One turn sends every row of this set to another row. A few are shown first. Where does it send the rows asked after them?
tefif: [  1  -7   7  -1   7   9   4   3   8   9   2  -5  -5 -14  -3  -6]
Firo: [ -2  12  -1   0   2  10  -4  -2   2   3  -5   4  16 -11 -17   5]
gan: [ -1   8   3   6   0   7   5   0   6   1  12 -10   4  -2  -5 -12]
Bivu: [  1   7  -1   2  -1   5   5  -7  -9  13  -3   2  -1  -2 -10 -12]
vazon: [  8   5   7   9   4  10   7  -1  -7   4   1   4  -2  -4 -21   8]
tek: [-2  5  0  3  3 13 11  5  0 18  6  3 -4 -6 -4 10]
lasi: [ 9  3  9  2  6  2 -8 -2  9  7 -4 -1 -5 -2 -5  2]
tadoz: [-4  4  3  6  2 14  5  1 -2 18  7 -2 -6 -3 -2 11]
fitop: [ -8  12  -8  -5  -4  10   5  13   7   5   1   2   0 -11 -13   4]
turu: [  8   7  -4  -6   0   8   6  11   5   6  11  -5   4   2 -13  -1]
sut: [  1   8   3  -3   0  10  -4   1   3   5  -7   5  13 -16 -19   1]
lupu: [-2  8 14 -2 -2  4 -1  6 10 -4 -6 -2 -3 -7 -5  5]
goz: [  4   5   0  10  10  14  -6   6   9   3   8  -2  -1  -8  -3 -10]
Buvud: [  9  12   5  -4   1  11  11  12  11   7   8   6   4  -5 -15  -9]
kema: [ -4   1   9   0   9   7  -9   5 -10   4  -8   6  -6  -7 -11   6]
deza: [ -8   7   7  -9   3  16  -3   1   5   5   9   2  11 -18 -11   4]
zuso: [ -7  -1  13   6  12  14   6   4  -8   2  -2  12   2 -10 -11  -3]
ludol: [  0   5  13  -7   1   2   1  11  -4   4  -6   6  -6 -11 -15   6]
lokek: [ -1  12  15 -10  11  11  -1   6   3   6   2  15  -2   2 -11  -3]
patu: [ -1  -3   7  -1   4  17   4   8   6  -2   2   0  -3  -7 -25  -4]
gofet: [-7  7 -9 -6  5 19 -3  1 -1  8  6 10 -1 -3 -4 -7]
Pezu: [-9  1 -6  6  7  4 -2  6 -6 -5 -2  0  6 -2 -4 -2]
bugob: [ -5  13  10   1  -2  14 -11  -3   8   4  -3   3  -6   0 -19  -7]
tokuv: [ -1  10   9  -3  12  12   1   0  -1  -7   3  -3 -10 -12 -14  -8]
kuzal: [ -4  15  14  -6  11  10  -1   4   2   4   5  13  -4   7 -10  -5]
lura: [-10   1  -1   9   5  10  -3   4  -6   2   6  -7   2  -1  -4   6]
tizit: [-9  6  3 -8 -5  6 10 -2 -1  4  4 -4 -4  1 -8 -9]
gosi: [  0  11  13 -10   3  16  -3   1   6  17   4   3   6 -10 -12 -10]
mibo: [  8  22   3  -2   5   9   9   5   4   4  10   6  -1 -11  -8  -4]
sur: [  7   5   7   2   5   2 -13   2   5   7  -5   0  -5  -4  -7   7]
tade: [  1  13  10  -9   4  13  -3   4   1  13  -5  16   2  -8 -14  -4]
Gado: [-12   7   2 -11  -4   7   4  -4   0   4   3   2  -5   1  -8 -11]
Papam: [  1   3   5   8  -4   8   2  -3  -5   2   3 -11  -2  -8  -6  -8]
Dese: [-12   1   3   3  -1  14 -11   5  -3   9   0   3   4   3  -9   7]
dilat: [-1  7  3 12 -2 16  4  9  5 13 -6  2  0  5 -9  6]
Buged: [  5  -3  -1  -9  10   7   0   6  -1   6  13   1  -5  -4 -21  -1]
riz: [-8  0 13  5 12 15  2  5 -8  4 -6 10 -1 -8 -9  1]
mufe: [ -6  13   5   2  14  12   5  10   4  -1   6   4   8  -2 -17  11]
nodeg: [-6  1 -6  4  7  2 -2  7 -3 -6 -1  6  7 -2 -5 -3]
fum: [-2  0  0 -7  6  5 -2 -6 -1  8  3  3 12  6 -5  4]
dib: [ 7 -2 -2  6  7  2  9 11  3  5  0 11 -9 -5 -5  0]
noram: [  0  -2   6  -3   1  16   6   8   7   2   5   1   1  -4 -24  -9]
Topa: [-5  9 13  8  7  4  0 -6  8  7 -3  8  7 -4 -2 -7]
didan: [  4  24   0   0   8  10   8   6   1   5   8   6  -3 -11  -6  -1]
Liruf: [  3   6  -2   9   7  12  -3   6  10   1  11  -3   1  -5  -5 -11]

noram moves to sut
lupu moves to dilat
And these:
zuso moves to nodeg
mibo moves to lokek
tek moves to Gado
kema moves to lura
gofet moves to tokuv
turu moves to gosi
fitop moves to bugob

